In the data rows, 128 means zero.
Some points, one per row:
[ 64 185 156  96  82 165  91  63 207  86 211  72 190 157 187]
[ 83 106 116 106  71 107 134 217  98 165 108 153 152 113  83]
[ 77 165 148  86  52 153  94 108 152 114 184  76 150 158 156]
[149 111 146 142  88  93 128 166  98 151  77 148 118 142 102]
[ 73 109 136 140  57 113 129 142 107 122 111 147 185 125 123]
[121 152 150 112 114 156 118  65 138  83 155 104 150 136 173]
[149  90 118 161 149 103 148 128  92 161  94 163 102 110 135]
[134 137 137 137 148 109 160  89 109 150 126 123 136  87 115]
[102 163 195  99  90 181  60 141 127  84 148 103 146 189 162]
[ 79 136 197 116  68 161  82  90 171  84 174 121 182 175 184]
[168 104  89 154 179  86 165 200 108 170  97 142  88  91  79]
[169 108 113 163 176  78 183 166  88 184  65 149  79  67  76]
[202  90 114 164 201  57 212 131  76 195  43 168  56  40  76]
[ 78 186 148  83  71 177  81 108 185  84 162  75 191 167 179]
[ 66 129 140 115  83 161  90 124  84 112 151 131 166 172 132]
[170 162  68 138 158 103 151 148 134 179  67  95  75 108  50]
[127 122 175 128 116 134 110 114 156 124 136 126 126 154 140]
[117 112 121 124 114 132 122  99  87 110 129 141 138 140 143]
[ 45 201 136  41  56 172  90  91 164  73 196  58 187 155 194]
[173  57  62 180 176  82 164 173  56 191  53 207  64  77  65]
[ 81 184 166 117  88 175  72 119 174  72 152  72 184 173 188]
[ 51 157 128  87  58 159  92 134 152  86 190  96 192 160 199]
[ 90 161 142  79 120 167 116  65 120  77 213 106 175 134 177]
[182  42  73 224 151  52 180 192  35 213  39 217  60  74  60]
[101 208 109  95 118 188  85 133 192  60 195  46 183 169 220]
[159  92 138 147 192 127 132 172 144 136 121 160 114 118 137]
[163  95   0 162 154  69 192 202  53 177  39 164 103  61  37]
[112 151 124 107  98 151 103  87 142  92 171 106 153 146 152]
[130 122  98 142 109 130 121 171 109 123 123 135 115 129 131]
[149 134 133 133 146  94 168 114 149 153 100 110  93  82 102]
[143 101  84 127 133 103 154 104 118 175  92 146 108 131  55]
[ 72 174 183  78 112 166 109 110 153 119 130  77 157 147 173]
[160 123  19 145 176  53 216 117 111 165  97 133  70  44  72]
[113 148 131  98 116 114 149 144 129 147 126 110 113 104 124]
[186  90 123 158 188  87 183  89 124 166  92 163  78  67 116]
[125 155 144  74 152 165 119 166 153  98 164  92 137 143 166]
[ 84 165 157  89 102 133 117 148 140  99 173  94 185 145 144]
[138 179 253 114 173 176 114 130 222  93 167  82 123 138 211]
[144 122  55 126 160  81 194 186 130 151 128 129 101  58 133]
[103 155 111 110 115 131 139 174 125 127 138 102 143 117 108]
[144 149 164 104 134 125 141 124 119 132 131 106 118 120 122]
[114  91 156 143 107 158 103 187 102 100 144 164 144 153 153]
[106 141 155 115 103 139 110 103 143 111 151 112 136 145 136]
[108 200 194  80 113 163  90  68 217  86 175  56 152 168 149]
[180 104  80 181 171  48 188 166 123 184  80 146  78  63  91]
[109  88 119 175 117 125 114 200  74 145 138 171 143 133 126]
[145 167 115 123 115  85 169 183  84 162  92  85 102  92  74]
[106 141 114  65 113 103 117 105 104 144 171 115 120 125 127]
[115 145 126 115  98 136 125 133 131 115 160 106 138 134 123]
[164  60 130 219 139 147 112 140  86 127 111 196 107 147 140]
[124 111 147 133 114 116 130 140 113 149 123 145 126 129  91]
[ 82 149  91  90  98 130 142 176 168 126 152 111 144 114 102]
[101 129 137 135 116 121 121 150 131 118 131 122 153 135 124]
[ 85 129 146  96  94 136 130 140 133 128 119 126 145 125 127]
[146 122 162 124 156 122 143 142  90 141 118 132 105 123  94]
[147 192  37  88 190  93 157 143 143 152 127  64  84  99  94]
[150 128 169 149 157 147 118 110 147 125 126 121  97 137 125]
[208   2 103 255 192  83 173 177  13 187  56 255  28  78  75]
[132 146 160 131 126 133 117 126 163 113 149 105 138 138 159]
[ 95 141 122 112  88 147  90 162  95  98 137 113 147 165 158]
[131 167  93 104 135 170  62  50 201  76 178  89 155 185 148]
[121  75 141 175 138 150 122 112 125  98 131 177 144 143 169]
[110 130 158 148  99 157 108 123 168  89 157 128 142 156 164]
[149  95 148 158 148 105 145 104  85 146 105 158 104 118 121]
[ 97 151 151  97  93 165  92 121 140  92 142 103 152 152 125]
[160 147 140 161 157 121 138 127 168 139 132 113  93 128 139]
[123  84 122 148 143 130 137 153 126 105 137 171 153 109 124]
[119  95  95 133 114 112 148 123 101 121 108 159 131 111  98]
[196 111 161 171 206  97 170 141 117 156 105 142  77  86 137]
[111  88 132 123  96 134 133 187  64 133 112 173 147 124 113]
[138 126  67 121 138 134 148 125 116 123 132 135 112 103 144]
[153 113 139 126 140 140 119 177  85 110 121 142 125 139 122]
[160 135  94 152 175 118 154 166 115 134 141 119 103 102 102]
[128 157  28  99 130 109 155 211  58 145  88 105 107  98  63]
[ 57 138 163  85  53 185  38 134 125  89 136 127 193 217 149]
[113 124  83  93 123 116 130 145 103 119 129 142 143 115 121]
[ 77 159 110  69 103 149  81 141 134 108 145 105 172 171 129]
[ 24 128 187 111   0 204  31 134 116  63 190 135 223 228 177]
[157 111 169 153 164 128 137  64  96 151 105 153  96 121 125]
[123 144 139 102 122 149  99 133 145  96 118 112 158 155 156]
[ 85 109 111 161  73 100 143 161 102 140 115 146 150 116  85]
[114 138  98 109 118 107 135 111 128 145 123 116 134 120 124]
[ 72 182 108  75  94 165 102 164 140  88 155  80 162 150 133]
[216  79  98 187 225  94 163  91 109 146  91 171  57  89 112]
[160  84 133 171 165 130 130 177 135 149 115 169  93 127 103]
[235  99  65 190 216  67 186 150 112 195  58 158  19  66  94]
[100 101 155 133 104 175  98  81 102 133 146 149 138 162 139]
[137 187 150  91 156 139 128  85 182 106 171  66 123 122 183]
[182 164 110  99 193 114 167 114 138 116 127  92 102  68 103]
[105 160 152  88 108 162  94 121 140 102 148  94 162 160 162]
[113 136 182 102 105 184  83 173  96  77 157 121 159 170 182]
[ 92 170 107 106  64 144 121 123 156  99 129  89 166 133 107]
[142 105  92 135 156  99 138 143 149 153 100 144 108 119 105]
[145 180 129 101 162 113 153 115 173 148 137  80 116 105 145]
[157 132 172 133 143 149 102 135 107 124 122 131 125 146 132]
[120 115 119 132 112 168  62  80 127  96 146 139 159 189 144]
[132 110  74 139 131  64 185 189  35 182  90 146 132  87  34]
[109 168 114  71  83 161  79 133 151 120 152  89 171 190 162]
12 more points follow, each with its number after it:
[ 80 161 214  86  81 167  76 126 137  76 152  84 168 184 153] 0
[208  79  82 178 218  39 217 180 101 215  56 175  45  43  58] 1
[ 64 168 151  67  63 198  56 108 127  56 188  89 207 195 147] 2
[124 129 147 123 120 151 124  80 133 109 116 132 132 131 141] 3
[102 160 159  95  92 126 121  91 208 127 150  92 139 137 147] 4
[137 116  94 130 121 100 146 170 139 162 119 132  95 107  57] 5
[107 123 180 145 102 198  43  99 126  65 163 134 180 212 204] 6
[155 143 158 141 139 136 130 159 152 112 144 119 114 131  76] 7
[ 95 124 171 112  74 189  75 103 131  77 126 138 158 172 179] 8
[159 101 116 146 133 111 149 125  82 143  97 158 111 105 122] 9
[162 117 120 160 170  89 159 138  99 146 134 138  88  95 101] 10
[193 155 149 150 153 104 156 128 153 169  81 110  96 115  88] 11
Which three of these numbered points are nearest to each point below, looking only along the 4 directions in which the first points spread most? Their numbers follow each, nearest first.
[181 109 134 163 185 110 147 149 106 160  70 147  72 115  74] > 10 11 9
[138  97 104 162 131 126 137 126  77 131 124 153 118 122 111] > 9 10 5
[169 106  86 167 149 106 168 113 144 164 106 148  84  90  96] > 10 9 11
[ 90 190 154  87 101 136 119  89 187 122 154  70 149 127 172] > 4 0 3
[203  81 127 189 213  80 178 132 101 185  87 165  64  91 110] > 10 1 11
[103 116 254 138  99 175  81  80  99 106 143 140 163 185 185] > 6 8 0
[124  71 108 170 134 118 142 139 110 124  94 182 122 119 107] > 9 10 5
[ 70  93 140 102  60 164  96  88 148  93 149 154 173 161 163] > 8 6 0
[149 111 119 146 143 105 162 132 149 157  94 142 103  97 117] > 10 11 9
[  2 193 144  23   0 191  51 121 114  66 207  64 239 206 187] > 2 0 8
[182 165 103 132 195 109 180 152 160 149 135  90  81  69 138] > 11 10 7
[108 139  50 107 112  97 147 168 110 171 110 105 131 111  82] > 5 9 10
[114 146  65 138 116  75 179 186 112 157 122 118 111  77  69] > 5 10 9
[ 85  89 217 140 100 194  65  89 128  88 155 174 183 191 194] > 6 8 0
[141 128 158 104 149 147 130 151 111 134  95 122 123 119 124] > 7 11 9
[163 102  89 161 174  68 179 151 125 156  90 156 103  75  77] > 10 5 9
[124 170 135  84 123 140 101  66 210 113 162  88 146 162 142] > 4 3 0
[124 174 157 121  97 216  53 133 149  41 204  83 173 196 151] > 0 2 8
[ 84 154 202  90  90 198  78 125 135  51 168 105 189 183 188] > 0 6 8
[117 168 122  78 121 140 111  75 189 116 154  91 148 150 141] > 4 3 0
[147 136  70 126 133 118 129 185  71 143 138 122 120 127  68] > 5 9 10
[ 87 132 146 129  81 199  66 121  82  73 163 123 185 183 147] > 8 0 6
[108 116 141 129 107 147 121  73 147 131 101 147 129 133 120] > 3 9 7
[114 162 135  90 110 150 110  57 226  96 169  95 160 146 167] > 4 3 0
[107 124 208 136  99 173  88 131  95 105 122 134 148 171 132] > 8 6 3
[119 123 196 109 109 195  73  56 111  78 168 134 159 197 184] > 6 8 0
[144 124 191 104 128 116 121 207 105 134 129 138 118 157 119] > 7 5 9
[ 59 120 123 112  85 175 113 124 112  91 150 143 173 150 151] > 8 0 3
[172 126  85 156 182 106 133 144  69 167 100 130  88 117  96] > 10 9 5
[ 98 189 175  81  97 130 122  51 176 108 155  62 159 140 164] > 4 3 0
[ 89 203 136  59 106 134 128 106 155 110 147  62 146 123  85] > 4 3 7
[147 207  96  87 147 156 109  93 157  81 171  48 127 148 158] > 4 3 7
[129  94 112 176 118 155 110  83 182 106 142 156 146 141 123] > 3 7 9
[129  67 119 188 138 132 128 119  82 134 112 190 117 134 129] > 9 10 3
[ 44 172 145 114  32 193  55  81 139  63 179  84 226 205 166] > 2 0 8
[213  28  42 248 216  37 201 220  23 247  19 220  28  46  37] > 1 10 9
[ 77 108 151 138  69 162  87 126 138 107 112 150 175 168 117] > 8 3 0
[151 147 118 129 174 118 179 104 165 121 132 101  98  86 142] > 11 7 10
[133  85 116 162 128 123 127 142  76 141  67 167 124 132 110] > 9 10 5
[165 187 136  58 171  76 193 115 188 172 144  67  91  83 112] > 11 7 10
[ 91 178 248  87  93 201  73 139 115  41 161  75 185 179 182] > 0 6 2
[ 91 104 187 144  94 173  80 117 119  95 111 155 171 173 156] > 8 6 3
[120 108 183 137 115 202  50  99 122  69 155 148 169 216 158] > 6 8 0
[  0 202 129  66  29 197  45 115 140  32 192  54 255 205 175] > 2 0 8
[100 177 142 103  99 143  84  56 222 114 152  84 144 175 114] > 4 3 0
[  2 207 163  14   0 227  40 123 204  10 251  38 255 217 201] > 2 0 6
[134 169  98 104 145 142 118  96 202 108 183  86 135 131 170] > 4 3 7
[ 25 201 104  75  33 216  37  84 218  56 222  48 230 226 193] > 2 0 8
[ 84 123 154 125  94 178  96  84 149 114 136 134 164 156 190] > 8 3 6
[179 101  62 193 167  96 157 151 120 158  92 157  91  99  88] > 10 9 5
[135  74 125 167 140 123 118 142 120 129 105 177 142 129  98] > 9 10 7
[125 116 131 136 120 121 115  69 124 123 139 150 133 142 145] > 3 9 7
[118 114 200 130 108 184  64  97 144  81 137 139 160 197 190] > 6 8 0
[185 116 135 158 175  92 155 172  97 183  76 143  64  92  59] > 10 11 5
[ 67 154 164 101  89 197  71 173 134  76 172  98 190 189 162] > 0 2 8
[124 142  79 115 132  83 167 208  97 157 100 120 103  78  76] > 5 10 9
[255  14  44 255 246  10 253 170  25 249  24 248   0   5  12] > 1 10 9
[ 99 173 152  69 102 159 107  91 188 104 180  78 150 138 151] > 4 0 3
[ 90 220  86  46  95 102 147 117 249 130 151  34 156 104 118] > 4 7 3
[ 58 107 209 134  50 210  40 103 130  61 186 152 199 224 177] > 6 8 0
[ 89 100 171 155  76 165  75 189  67 113 130 153 186 192 102] > 8 0 6
[138 144 110 107 150 127 136 161 141 114 145 105 122 116 129] > 7 11 5
[139 160 110  90 138 141 119 164 123 117 145  99 134 143  99] > 7 5 4
[103 123 116 134  93 152 102  87 128 134 112 135 123 161 130] > 3 8 4
[  4 170 196  87   0 220  28  81 185  26 208  84 254 217 218] > 2 0 6
[159 156 109 117 141  95 179  80 214 145 132  99  97  69 130] > 11 10 7
[ 84 135 141 136  74 179  92 113 128  82 140 120 154 153 171] > 8 0 3
[228  75  48 176 216  40 202 183  78 205  62 182  51  50  20] > 1 10 5
[152 138 133 100 153 147 128 135 119 122 161 115 108 122 125] > 7 3 11
[255  37  65 245 255   0 255 160  27 255   0 214   0   0  17] > 1 10 9
[ 88 168 245  79  92 252  17  75 181  22 200  88 182 249 194] > 6 0 2
[205  77  54 145 210  22 232 161  88 213  84 182  50  20  45] > 1 10 5
[155 116  95 146 160  98 163 124 101 167 111 143  97 102 135] > 10 9 11
[ 81 164 160  70  74 167  97 172 167  92 177  86 168 155 166] > 0 2 4
[191  95 141 174 193  94 171 149  82 173  72 165  66  88 120] > 10 9 11
[184 100  44 187 167 107 140 188 130 140 109 154  94 116 101] > 10 5 9
[129  90 131 140 106 138 106 144  77 151 109 174 107 151 118] > 9 7 3
[147 104  78 174 125 121  83 117 122 162  72 150 123 196  84] > 9 10 5
[126  54 207 170 107 137 103 124  14 153 106 204 118 152  96] > 9 3 10
[165  99 115 166 198 108 150 151  90 164  86 149  96 117 125] > 10 9 11
[ 85 126 133 138  66 137  87 145 115 100 148 130 165 169 159] > 8 0 3
[102 126 176 122 119 182  83 128 121  92 158 130 170 172 168] > 8 0 6
[ 57 154 215  94  52 227  48  44 146  36 173 103 200 212 214] > 6 2 0
[ 97 101 227 123  97 203  67 138  98  68 161 152 180 188 165] > 6 8 0
[ 83 161 193 113  74 193  44 188 168  55 187  98 197 196 176] > 0 2 6
[152  73 118 194 124 119 116 155  81 156  68 177 116 139  95] > 9 10 5
[130 120 146 124 146 149 107  98 108 125 151 138 132 143 158] > 3 7 4
[125  94 133 166 124 149 118  80 150 109 140 159 145 131 125] > 3 9 7
[163  91 108 168 182  90 167 129 103 158 114 160  93  87 101] > 10 9 11
[ 54 163 156  71  50 199  43 124 130  50 178  97 187 205 152] > 2 0 8
[111 122  93 116 134  95 148 153 164 149  98 143 108 114  63] > 5 10 9
[ 75 128 169 119  62 162  84 106 139 114 105 125 176 178 115] > 8 0 3
[121 170 141  88 124 141 120  89 153 114 169  89 136 149 138] > 4 3 7
[108 123 114 153 137 105 142 104 126 120 166 131 149 117 156] > 3 7 9
[123 183 154 103 108 145  92  68 189 113 169  70 152 173 158] > 4 0 3
[133 139 136 114 162 147 112 215 106 132 138 126 157 127 115] > 7 5 9
[106 138 170 109  99 167  83 100 125 106 130 113 159 181 139] > 8 0 3
[ 55 149 157  98  65 188  56  99 154  40 240  99 226 199 170] > 2 0 8
[ 84 134 193 122  75 191  81  79 134  86 147 118 174 171 163] > 8 6 0
[ 53 155 145  69  54 189  63 125 110  59 191 101 217 186 145] > 2 0 8
[245  59  59 209 235  36 227 130  96 201  40 183  28  23  71] > 1 10 11
[128 137 156 120 130 156  88  94 108 128 110 118 133 163 120] > 3 7 4
[136 134 163 135 133 136 140 143 120 124 133 122 116 108 132] > 7 3 11
[ 30 180 139  77  33 255  13  82 223  32 211  85 220 239 182] > 2 0 6
[110 124 145 174 120 138  97  58 171 119 144 134 139 156 130] > 3 4 8
[ 78 206  98  65 108 129 148 137 164 104 168  57 158  97 149] > 4 7 3
[123 108 183 145 108 197  82 140  81  75 140 141 160 173 161] > 8 6 0
[235  81  28 180 255  32 247 117  94 239  53 178   0  15  64] > 1 10 11
[ 56 162 108 108  57 177  72  98 174  85 172  87 193 190 153] > 2 0 8
[121 177 142  97 102 133 107 101 162 120 144  85 144 148 142] > 4 3 7
[ 51 148 217  97  54 240  10  87 171  16 171 108 208 253 208] > 6 2 0
[164 214 138  97 159 116 119  62 195 137 174  40 122 149 149] > 4 3 7
[122 112 189 129 124 151  92  57 127 128  96 140 115 166 149] > 3 8 4
[106 255 149  29 126 134 134  48 255 105 201   0 143 124 169] > 4 0 2
[ 81 112 176 129  68 155  61 141 101  81 154 145 185 200 172] > 8 6 0
[139 177  99 131 149  66 187 106 192 162 115  70  98  75 130] > 11 10 5
[ 93 111 160 116 103 165 115 111 148  84 167 141 143 156 215] > 8 6 0
[178 156 121 140 169  55 185 130 221 208  97  88  47  61 106] > 11 10 5
[141 169 149 100 136 122 124 158 146 145 123  84 107 125  92] > 7 11 5
[121 182 149  83 128 157 105  99 170 114 184  76 148 176 172] > 4 0 3
[ 84 113 154 118 110 167  88 150  98  79 172 145 185 164 155] > 8 0 6
[ 75 117 198 102  86 185  53 112  84  56 165 142 195 206 183] > 6 8 0
[141  85 160 171 121 136 107 159  97 147  87 168 111 149  84] > 9 10 7
[ 26 151 106  99   7 193  56  53  89  67 157 110 221 201 155] > 2 8 0
[146  80  43 168 122 114 104  97 109 188 108 188  97 160 113] > 9 10 5
[126 108 144 124 121 172  75 154  98  96 140 148 148 189 132] > 8 3 7
[133  87 165 175 144 126 112 126 104 153  69 165 109 143  81] > 9 10 7
[121 121 198 136 121 137 114 196 175 114 167 130 138 157  98] > 7 3 8
[ 95 124 100 137 116 119 112 217  99 148  86 130 126 134   9] > 5 9 7
[104 137 187 112 102 158  91  86 135 104 116 120 156 163 172] > 8 3 0
[ 23 219 176   9  28 230  39  91 204  23 244  32 233 202 207] > 2 0 6
[ 98  91 170 161  94 181  70 109 113  85 168 162 149 197 148] > 8 6 3
[255  75   6 196 255  22 217 205  69 235  42 182  27  28   0] > 1 10 5
[128 123 166 152 137 147 118  96 151 112 129 123 132 145 153] > 3 7 4
[242  60  53 215 228   0 246 196  77 247  38 194  15  20   6] > 1 10 5
[136  59 123 186 125 134 112 173  48 130 101 204  97 140 102] > 9 10 5
[137  97 107 146 151 145 114 157  51 113  91 172 121 151 127] > 9 10 5
[108 127 104 110 109  88 158 174  80 169 114 134 115 107  68] > 5 9 10
[255  30  56 230 255  43 233 127  75 201  22 209   5  17  53] > 1 10 9
[101  86 145 139 112 178  79 174  67  83 145 172 164 179 103] > 8 3 7
[187 103  88 176 192  93 173 183 107 152 107 148  77  92  76] > 10 11 5
[124 225  89  66 147 109 144 103 194 108 166  23 131 117 154] > 4 7 3
[ 66 118 127 117  62 171  61 167  85  99  97 144 186 185 118] > 8 0 2
[129 125 111 148 145 148 127 144 164 117 134 132 110 137 120] > 7 3 11
[ 81 162 193  62  85 159 111 130 122  71 179 102 165 136 146] > 0 8 4
[138 178 151 136 177 141 117 136 101 108 139  85 117 147 152] > 7 3 4
[135 115  77 127 114  90 156 162  96 167  98 142  99 115  90] > 5 9 10
[145 147 167 150 156  94 161 150 168 173  77 106 105  98  89] > 11 10 7
[ 85 133 148 119  66 218  49 126  40  59 158 124 192 199 160] > 8 6 0
[ 50 230 172  29  56 189  49  98 135  66 170  32 194 212 173] > 2 0 4
[211  52  99 218 225  50 220 215  61 204  51 203  68  36  58] > 1 10 9
[143 119  80 107 140 106 139 191  71 151 124 135 106 118 100] > 5 9 10
[ 89  22 167 162 121 149  92 137  29  84 154 236 156 168 146] > 8 9 6
[ 92 163 183  91 101 184  87  95 143  75 177  93 163 177 192] > 0 8 6
[139 121 192 134 149 150 108  76 101 139 117 144 115 149 120] > 3 7 9
[125 136 145 107 122 104 138 148 163 146 130 119 123 117 100] > 7 5 3
[136 129  59 130 140 118 145 209  56 152  83 130 103 110  71] > 5 9 10
[116 129  58 120 118  82 167 141 127 156 117 126 133  82  86] > 5 9 10
[200 143 120 133 196 117 158  72 230 126 132 103  89 110 145] > 11 7 10
[110 149 126 116 115 170 113  88 194  85 157 103 158 130 190] > 4 3 0
[228  55  76 226 206  46 196 226  38 188  53 201  41  63  52] > 1 10 9
[234  13  95 211 239  22 234  87  69 248  27 235   0  32  22] > 1 10 9
[135 113 161 139 144 138 117 182 103 135 121 145 145 132 113] > 7 9 5
[125 114 137 131  95 143  96  77 120 111 163 139 126 157 169] > 3 8 4
[185  52  31 195 202  44 210 177  46 207  40 210  70  39  82] > 1 10 9
[188 114  94 153 172  80 144 169  70 189  67 130  46 118  89] > 10 5 9
[111 131 152 133 109 148 105 109 126 116 148 119 128 144 127] > 3 7 4
[123 135  44 115 136  65 178 151  99 176 103 117  98  73  65] > 5 10 9
[219  19 138 250 216   6 238 103  36 226  23 248  31  23  51] > 1 10 9
[173  98  56 182 180 108 180  82 147 162 116 155  90  71 121] > 10 11 9
[177 150 110 119 176 109 143 125 144 139 117 120  93  99 119] > 11 10 7
[210   0  77 255 194  47 188 235   1 247   0 255  36  72  22] > 1 10 9
[ 95 183 140  69  92 182  76 138 160  76 172  77 164 173 174] > 0 2 4
[ 43 190 179  61  33 193  75 119 200  24 216  68 229 178 221] > 2 0 6
[101  94 122 171  94 135 114  76 144 121 124 165 147 136 127] > 3 9 8
[ 96 159 114 105  94 136 115 117 162 107 169  96 162 140 186] > 4 3 0
[231  75  86 228 217  36 226  93  47 206  34 179  20  47  69] > 1 10 9
[126  56 136 164 157  99 156 119  69 140 115 200 126 110 126] > 9 10 5
[167 148 192 180 158 142 114 150 130 108 119 106 107 145 143] > 7 3 11
[ 75 231 121  32 103 105 160 140 185 123 183  27 150 102 121] > 4 7 0
[ 47 194 188  30  51 222  46 136 138  41 210  77 211 206 167] > 2 0 8
[108 117 144 122  74 166 104  95 108 102 137 135 151 159 180] > 8 3 6
[173 107  39 174 175   0 255 215 102 220 102 148  59   0  84] > 1 5 10
[133 137 135 119 141 130 129 150 113 140 104 119 108 143 108] > 7 5 9
[135 190 174  91 117 118 145 143 111 155 146  76 125 116  93] > 7 4 5
[193 172  87 117 183  65 214  71 200 183 118  77  59  39 139] > 11 10 5
[177 149 132 141 182  69 172  55 166 168 130 103  64  94 138] > 11 10 7
[240  82 112 202 247  36 215 121 115 215  72 175  23  38  79] > 1 10 11
[ 95 111 108 119 107 111 156 192  84 154 126 140 127  89 101] > 5 9 7
[ 45 182 158  76  59 197  56  41 172  39 196  77 203 203 204] > 2 0 6
[ 70 126 126 119  56 142  89 147 106 105 171 143 169 177  93] > 8 0 3
[114 187 200  60 122 151  68 118  75 100 161  71 140 185 161] > 0 4 8
[ 81  90 128 121  84 161  73  82 114 112 103 173 174 184 115] > 8 3 6
[209  66  14 191 157  44 182 255  55 246  14 191  50  76   2] > 1 5 10
[113 171 187  99 112 140 105  94 168 117 159  93 139 154 146] > 4 3 0
[ 80 151 202  96  61 203  58 107 171  88 146 101 183 180 164] > 0 2 8
[207  63  87 171 194  55 197 153  93 196  54 189  46  50  78] > 1 10 9
[ 96 109  36 102 108  87 150 196 120 157 105 154 131 110  82] > 5 9 10
[177 120  93 186 186  77 168 126 113 178 110 135  75  82  98] > 10 11 9
[185  91  66 200 176  39 221 190 110 214 105 165  68  24  82] > 1 10 5
[136 113  91 121 128 110 144  49 153 133 132 125 140 113 136] > 3 4 9
[129 103 160 130 126 149 112 110  84 108 132 155 134 150 148] > 3 7 8
[ 97 160 177 105 102 180  85 126 131  86 167  94 160 172 153] > 0 8 4
[ 32 228 110  35  63 195  59 102 228  44 219  33 211 176 233] > 2 0 4
[115 116 118 108 114 173  94 145 123  96 173 141 164 155 153] > 8 3 0
[110 144 101 129 110 106 134 169 109 152  94 118 121 120 102] > 5 7 9
[219  28  90 201 195  78 173 172  52 214  63 227  38  75  46] > 1 10 9
[138 152  93 128 157  62 173 206 134 159 115  98 106  94  61] > 5 11 10
[116 126 177 124  87 153 112 131 146 129 188 124 149 154 163] > 8 3 0
[101  80 187 168  93 165  97 113  99 102 106 183 153 167 143] > 8 3 6
[126 128  94 121 136  68 188 175  75 196  98 126 101  70  86] > 5 10 9
[131 105 164 146 127 134 118 109 111 109 143 153 129 138 157] > 3 7 9
[119 123 151 126 112 145 109 117 151 115 122 132 143 146 118] > 3 7 4
[102 130 155 119  79 161  99  84 138 116 154 126 163 172 140] > 8 3 4
[167 101 134 155 174 103 157 159  98 144 100 150  95  97 113] > 10 9 11
[142  92  99 138 180  66 192 141 119 203  75 166  93  55  57] > 10 5 1
[188  97  53 166 201  55 214 211 114 189  65 153  55  48  59] > 1 10 5
[ 84 130 128 132  71 142  87 111 128 105 132 133 162 165 150] > 8 3 0
[107 103  41 153 116 108 154 193 117 145 144 152 139 102  68] > 5 9 10
[ 98 193  77  75 113 125 125 115 162 105 156  63 169 129 111] > 4 3 7
[170 114  92 135 148  85 156 114  95 167  94 150  70 108 112] > 10 9 5
[173 108  65 135 199  62 189  85 109 193  76 144  81  51  88] > 10 11 1
[ 60 196 155  48  70 181  72  50 174  54 189  61 195 183 194] > 2 0 4
[183  81  61 200 185  74 196 160  26 225  45 181  45  90  42] > 1 10 9
[185  94  62 182 220  74 199 200  64 190  86 158  55  47  68] > 1 10 5
[187  47  69 230 152  40 184 189  45 229  35 209  57  80  60] > 1 10 9
[164 121  98 157 171  67 189 145 122 187  61 134  86  65  67] > 10 5 11
[137  67 147 202 160 146 137  89 124  85 146 182 134 137 216] > 3 9 7
[143 119 168 122 121 140 114 100 176 126 136 139 121 139 153] > 3 7 4
[177 141 139 129 186 117 158  88 162 137 124 111  77  99 175] > 11 7 10
[167 108  76 162 188  38 201 164  84 215  41 151  67  44  65] > 1 10 5
[105 191 183  70  86 180  53  87 196  92 158  65 143 215 217] > 0 2 4
[138 108 153 139  98 161  94 135 128 102 154 151 150 169 171] > 8 3 6
[138 123 145 122 164 143 137  94 122 104 135 134 138 126 146] > 3 7 4
[197  68  92 144 214  54 199 139  88 208  64 195  51  78  51] > 1 10 9
[149 125  79 139 146 110 141 151  82 149 126 131 117 117  82] > 5 9 10
[114 149 128  98 111 114 158 158 135 104 155 111 145  94 132] > 7 4 3
[ 67  83 182 168  79 183  69 169 104  84 120 175 196 185 135] > 8 6 0
[201 174  68 116 212  57 222  80 172 191 121  71  51  32 136] > 11 10 5
[141 167  87  97 155  75 182  95 189 188 110  95  97  76 115] > 11 10 5
[ 98 184 100  80  97 135 118 107 144  75 229  72 171 128 182] > 4 0 2
[104 123  45 120 125  46 183 147  76 199  93 129  97  69  46] > 5 10 9
[100  89 188 159 112 173  85 121  49  76 138 181 163 170 160] > 8 6 3
[160  91 132 199 188  97 159 143 101 185 108 166  63  99 146] > 10 9 11
[ 85 171 151  72  84 169 112 141 155  86 183  80 161 146 176] > 0 4 2
[129 177 149 103  99 128 105 106 198 131 132  72 102 154 144] > 4 3 7
[189 116  88 126 199  35 209 158 106 218  61 150  55  49  41] > 1 10 5
[141 135 140 116 163 134  90 160 108 114 127 121 124 184 128] > 7 3 9
[126 126 177 143 119 176  94 115 117  75 164 132 122 171 197] > 8 6 3
[143  78 151 164 139 107 132 137  89 152 124 180 112 127 122] > 9 10 7
[117  90 117 167 129 141 162 139 133 139 114 165 122  94 129] > 9 10 7
[ 56 233 159  50  40 192  53  71 231  66 191  33 218 195 211] > 2 0 4
[174 113  75 141 190  84 180 125 137 199  54 142  76  76  57] > 10 11 1
[141 108  57 125 158  82 157 182  94 179 114 153 101 101  52] > 5 10 9
[151 142 117 127 151  91 152 115 152 161  99 104  91  94 101] > 11 10 5
[138 154 112 121 155  98 184 116 163 155 115 104 107  74 128] > 11 10 5
[168 101  26 209 186  94 158 159 131 146 109 159 112 105 109] > 10 9 5
[130 129 104  96 127 118 107 192 110 152  86 120 131 152  59] > 5 7 9
[197   2  48 255 172  45 182 190  46 200  65 255  74  77  34] > 1 9 10
[125 117 151 164 120 152 119 114  93 116 130 143 152 133 156] > 3 7 9
[188  96  96 181 205  95 143 140  40 182  78 158  68 108  91] > 10 9 1
[107 110 105 100 135  90 178 158  77 131 122 150 137  85 107] > 5 9 10
[167 112 130 146 171 106 163 105 181 136 126 136  99  90 145] > 11 10 7
[213  88 123 176 203  90 176 185 113 154  82 162  61  97  90] > 10 11 1
[114 171  83 105 118  98 147 138 123 144 135  93 136  98  87] > 5 7 11
[145 111  72 103 172  80 168 191 114 160 109 134 107  75  86] > 5 10 11
[175  76  98 179 174 104 169 153  99 165 109 165  86  85 103] > 10 9 11
[159 149 113 150 170 120 152  98 126 150 114  93 112  97 119] > 11 10 7
[160  86 136 168 142 134 118 106 104 143  99 170 102 135 112] > 9 10 3
[109  97 128 138 113  97 161 107 112 132 109 161 116  96 115] > 9 10 5
[141 118  87 150 135  97 163 163  71 164  95 138 124 102  67] > 5 9 10
[ 66 122 191 104  83 134 120 148 125  91 166 126 167 141 172] > 8 0 6
